In the data rows, 128 means zero.
Some points, each followed by its number:
[185  68 177 171 131 135  83 102] 0
[ 99 100 201 145 119 115  62 176] 1
[ 20 151 162 187 125  95 152 114] 2
[158  66 106 191 123 193 148  91] 3
[137 123 117 114 110 104  82 224] 4
[203  91 128 125 148 176  44 128] 5
[161 146 189 102 132 166  56  77] 6
[128  93 126 139 179 156  42 154] 7
[147  93  86 188 138  84  90 193] 8
[211  77 142 142 118 195  95  91] 9
[158  94 148 161 187  98  70  97] 10
[ 99 126 147 168 167 174  34 105] 11
[ 94 120 153 137 186  56  72 159] 12
[160  61 131 171 174 132  86 118] 13
[180 155 144 149 146 110  25 105] 14
[136  61 192  89 148 152 152 107] 15
[218 101 120  99 141 185  55 127] 16
[136 151  75 159 165 188  83  74] 17
[142  96 130 132 202  58 109 121] 18
[220  94 112 117 164 132  62 129] 19
[137  86 180  90 129 208  64 149] 20
[110 113 201 112 169 131  53 116] 21
[154 113  99  85 159 131  65 198] 22
[ 99 172 110  52 134  68 180 166] 23
[160 141 174 163 123 150  30  93] 24
[175  91 109 220 154  98  99  92] 25
[184  71  89 163 162 171  85 123] 26
[155 159 113 205 141 116  59  77] 27
[132 142 121 111 144 238  44 107] 28
Which point above is nearest to each new point, looking only along the 2 directions in which the numbered points spread most? Its number follows each.
[212  79  73 120 148 177 108 134] 19
[238  89 113 139 134 154  80 107] 9
[153  76 125 148 178 168  59 124] 24
[151 130  82  84 153 205  57 164] 20
[200 102 165 112 165 107  52 114] 7
[106 154 204 104 131 137  42 127] 22
[141 144 121 202 137  79  35 150] 8
[241 117 130 143 129 125  69  91] 26
[129 139  97 111 182 204  77  85] 19
[121 152 122  76 143 203  40 159] 20
[218  93 152 119 150 122  51 125] 19
[198 101 170 126 134 138  34 132] 6
[148 125 183  91 123 133  37 173] 22
[182  87  81 128 140 209  73 155] 5
[140 106 144 206 147 165  54  82] 3
[182 114 162 168 134 163  60  66] 26
[245  92 130 104 135 143  84 114] 5
[224 105 143 158 126 145  60  91] 26
[191  69 124 149 151 185  70 116] 9
[103 129 196 101 138 166  37 144] 22
[119 154  99 152 130 102  48 198] 1
[228 111  76 127 143 175  86 105] 9
[121 119  89 174 117 221  53 159] 19
[194  90 150 208 132  88  86  95] 27
[ 81 103 166 210 134 152  54 132] 10
[116  76 107 228 138 174  99 117] 27
[186 138 167  38 141 165  70 116] 20
[135 123 137  72 162 212  46 135] 20
[146 115 153 193 165 117  73  64] 27
[232  88 136  86 156  82 124 117] 7
[214  81 145 111 141 146  57 144] 6
[218  95 165 155 139  79  69 109] 13
